Each row of T is roughly a mix of the hidden directions of one of 3 groups.
T (106 x 10):
.21; -.06; .34; .09; -.03; .17; -.10; .35; -.21; -.03
-.15; -.16; .25; .02; .15; .26; .02; -.40; -.06; -.12
.21; -.03; .12; -.19; .28; .08; -.21; .29; .06; .24
-.03; .20; .12; -.33; -.31; .00; -.02; .26; -.22; -.01
-.24; .17; -.22; .06; -.18; -.20; .33; -.07; .21; -.09
-.16; .16; .25; -.07; .18; -.10; .32; -.31; .05; -.11
.07; .20; -.14; -.21; .10; -.40; -.02; .18; .21; -.14
-.04; .25; .05; -.08; -.21; .13; -.21; -.03; -.34; -.29
.11; .46; .08; -.07; .18; -.01; .00; -.11; -.06; -.30
.03; .16; .09; -.06; .00; .28; -.23; .09; -.45; -.04
.06; -.32; .25; .00; .37; .00; .08; -.01; .24; .07
-.24; .29; -.29; -.03; -.02; -.07; -.01; -.31; .18; .11
-.22; .32; .12; -.18; .07; .18; -.15; -.17; -.14; -.27
.31; -.21; -.11; .26; .12; .21; .25; -.08; .12; -.12
-.15; -.23; .27; .02; .21; -.12; .16; -.29; -.20; .10
.06; .16; -.27; -.03; -.32; .05; -.16; .16; .10; -.33
-.12; -.22; .16; -.29; -.12; -.11; .17; -.24; .22; .22
-.01; -.10; -.34; .21; -.37; -.05; .12; .09; -.15; .15
-.19; .08; .24; -.24; -.14; .43; .03; -.06; -.06; -.06
.00; .05; .31; -.16; -.04; .28; .01; .11; -.25; .32
.31; .16; .39; -.18; .14; -.15; .08; .11; .00; .06
.17; -.13; .22; -.05; .00; .11; -.03; -.27; -.25; .36
-.26; .06; .25; -.11; .12; -.13; .34; -.21; -.06; .17
-.04; .22; .17; -.19; .41; .11; .15; -.02; .09; .23
-.02; -.09; .05; -.04; .40; .10; -.31; .05; .29; -.11
-.04; .04; -.23; -.22; .16; .22; -.30; -.31; .07; -.08
.36; -.03; -.28; .04; -.13; -.14; .01; .24; .14; .22
-.25; -.28; .01; .23; -.11; -.16; .14; -.05; .26; -.25
.18; -.34; -.41; .06; -.01; .16; -.13; -.11; -.03; -.01
-.22; .13; .00; .30; .24; .20; .18; -.11; -.08; -.27
-.23; -.21; -.01; .01; .05; -.01; -.38; -.33; -.02; -.14
.02; .11; -.05; .13; -.14; .28; .05; .39; -.21; -.22
.07; .32; .26; -.04; .05; -.01; .20; .33; .09; -.19
-.17; -.36; -.28; .00; .10; -.14; .02; .13; .27; -.16
-.12; .09; .30; -.18; .31; -.13; -.08; -.24; .22; -.06
-.09; -.29; -.05; .14; -.05; .34; -.14; .04; -.23; -.27
.00; .00; .23; .05; .41; -.03; -.18; .23; .08; .23
-.28; -.24; .11; .16; .01; -.12; .19; .36; .08; -.14
-.14; .33; .19; -.17; -.14; -.03; .29; -.21; -.14; -.14
-.06; .08; -.07; .37; -.10; .05; .30; -.16; -.01; .31
.00; .09; .02; -.21; .08; -.04; -.27; -.23; -.43; .05
.09; -.07; -.01; -.25; -.14; -.24; -.23; .19; -.21; -.31
.01; .19; .29; .16; -.16; .02; -.05; .29; -.04; .34
-.02; -.10; .13; -.06; -.10; -.04; .13; .27; -.27; .42
.05; -.10; -.02; .21; .16; -.05; -.27; .42; .21; -.02
-.09; -.01; .04; -.22; -.11; -.26; -.28; .35; -.18; -.06
.00; -.35; -.36; .23; -.14; .03; -.20; .07; .08; .00
-.31; -.05; .04; -.01; .09; -.40; .25; .15; .07; -.14
.32; -.10; .37; -.18; -.11; .15; -.13; .18; -.09; .05
.18; -.17; .05; .25; .09; .28; -.27; -.25; -.08; -.14
.09; -.08; .07; -.19; -.16; .32; -.24; .33; -.14; .06
-.08; .02; -.36; .26; -.01; .02; -.15; -.13; -.19; .32
-.25; .29; .10; -.30; -.12; -.06; .30; .08; .09; .08
.06; .10; .05; .02; -.26; .44; -.21; -.07; -.11; -.20
-.27; .05; -.16; -.01; -.28; -.21; .23; -.11; .02; -.29
.06; .04; .24; -.28; .01; -.35; -.07; -.01; -.31; -.12
-.23; -.07; .13; .00; .22; -.25; .06; -.02; -.42; -.12
.00; -.11; -.47; -.07; .07; -.08; -.20; -.24; -.17; -.05
-.44; .20; .27; .06; .23; -.05; .05; -.02; .10; -.06
.17; -.37; -.09; -.12; -.17; -.07; -.10; -.07; -.03; .37
.22; .11; .01; .10; .03; -.14; -.03; .48; .24; -.03
.08; .04; .26; -.21; .20; .36; .17; -.05; -.14; -.19
-.13; -.16; -.19; -.17; -.22; -.09; -.31; .34; .05; -.04
.11; -.11; .00; .30; .02; .27; .02; .07; -.07; .42
.15; .40; -.23; -.10; .02; -.09; -.04; .20; .18; .20
-.22; .05; -.28; .03; -.11; -.27; .23; -.02; .26; -.20
-.40; -.01; .08; .04; .04; .27; -.02; -.18; -.21; -.24
.07; -.01; .17; -.27; -.18; -.01; -.24; .08; -.32; -.26
-.10; .24; .49; -.19; -.05; -.06; -.02; .14; -.07; .04
-.02; .17; .06; .40; .03; .14; .29; .11; .26; .02
-.07; .08; -.09; -.11; -.21; -.23; .26; -.39; .01; .17
.01; -.31; -.27; .18; -.13; -.14; -.24; .01; .25; -.12
-.23; .45; .26; .16; .03; .09; -.02; .05; -.10; .08
-.08; .11; -.21; -.07; -.16; -.34; -.06; -.27; .30; -.02
.02; -.18; -.08; .06; -.06; .39; -.27; -.06; .08; -.30
.17; -.14; .20; -.01; .19; -.36; -.08; .00; .26; .21
.04; -.29; -.05; -.09; .14; .15; .20; -.18; .34; -.23
.34; .02; -.12; .12; .10; -.41; -.18; .11; -.10; .02
-.21; -.04; -.12; .20; -.11; .16; .05; -.22; .12; .42
-.24; .07; .16; .14; .22; -.29; .05; .10; .21; .28
.29; .02; .08; -.06; -.11; .12; .19; .06; .46; -.07
.27; .19; -.06; .06; .11; .22; -.16; .24; .19; .28
.21; .14; .01; .12; .19; -.08; -.11; -.05; -.49; .02
-.07; -.31; .05; .10; .33; .09; -.05; .09; .36; -.10
.13; -.03; -.32; .25; -.05; .08; -.06; -.18; -.04; .38
-.26; -.06; .22; -.05; -.09; -.24; .03; .43; .03; -.07
.02; .08; -.24; .22; .22; -.13; .30; -.32; .04; -.01
-.42; -.02; -.14; .16; .03; -.14; .25; -.15; .19; .11
-.17; -.44; -.16; .17; .12; -.20; .07; -.14; .05; -.16
.46; -.06; .07; -.19; .05; -.19; -.09; .00; -.27; .01
.18; .15; -.09; -.17; .02; -.43; -.07; .31; -.01; .04
-.16; -.16; -.39; .22; -.06; -.16; -.09; .30; .00; .00
.53; -.08; .11; .06; .13; -.07; .12; .00; -.19; .00
-.36; .16; .13; -.09; -.06; -.09; .21; -.16; .32; .11
-.26; .17; -.14; .11; -.12; .34; .12; .14; -.27; -.12
.20; .02; .34; .02; .16; .05; -.09; -.10; -.32; .27
.18; -.19; .00; .09; -.44; -.18; -.02; -.05; -.23; -.13
-.01; -.03; .31; -.26; .00; .21; -.17; -.25; -.26; .08
.09; -.11; .03; .27; .32; .01; .09; -.08; .09; .40
-.12; .29; -.08; .06; -.08; -.32; .36; -.08; .08; .12
.30; -.06; -.19; .01; .07; -.28; -.31; .21; .01; -.15
-.13; .34; .16; -.17; .32; -.11; -.04; -.08; .14; .21
-.38; -.25; .27; -.04; .03; .01; .27; -.12; .08; .01
.18; -.18; -.27; .22; .23; -.20; .12; -.10; -.27; -.02
.08; .20; -.07; -.09; -.14; .37; .17; .13; -.28; -.18
-.05; .22; -.13; -.03; -.08; .41; .01; .16; -.30; -.14
Here is one row from each group, named. Which group is each of the other rows in?
.19; .01; -.03; .00; -.26; .07; -.27; .40; .10; .15 -> V
.05; .24; -.29; -.10; -.16; .03; -.07; .28; .30; -.13 -> H
-.29; -.32; .17; .25; -.05; -.10; -.21; -.08; -.12; -.14 -> L

-.38; .07; .25; -.06; .22; .10; .10; -.22; .06; -.19 -> L
-.30; -.16; .09; -.27; -.04; -.31; .00; .21; .04; -.19 -> V
.20; .00; .11; .38; .15; .02; .11; .28; -.25; -.07 -> V
.05; .24; .48; .02; -.01; .22; .13; -.06; .04; .13 -> V
.13; -.03; -.12; -.13; -.07; -.07; .24; -.15; .49; -.05 -> V
.25; -.08; -.04; .35; .10; -.14; -.18; -.29; -.14; -.13 -> H
-.21; .15; .08; .10; -.01; -.20; .38; -.31; -.02; .08 -> H
.02; -.33; -.09; .00; .01; -.18; -.11; .38; -.17; -.20 -> V
-.15; .07; -.30; .13; .21; -.06; .22; -.26; .12; -.25 -> V
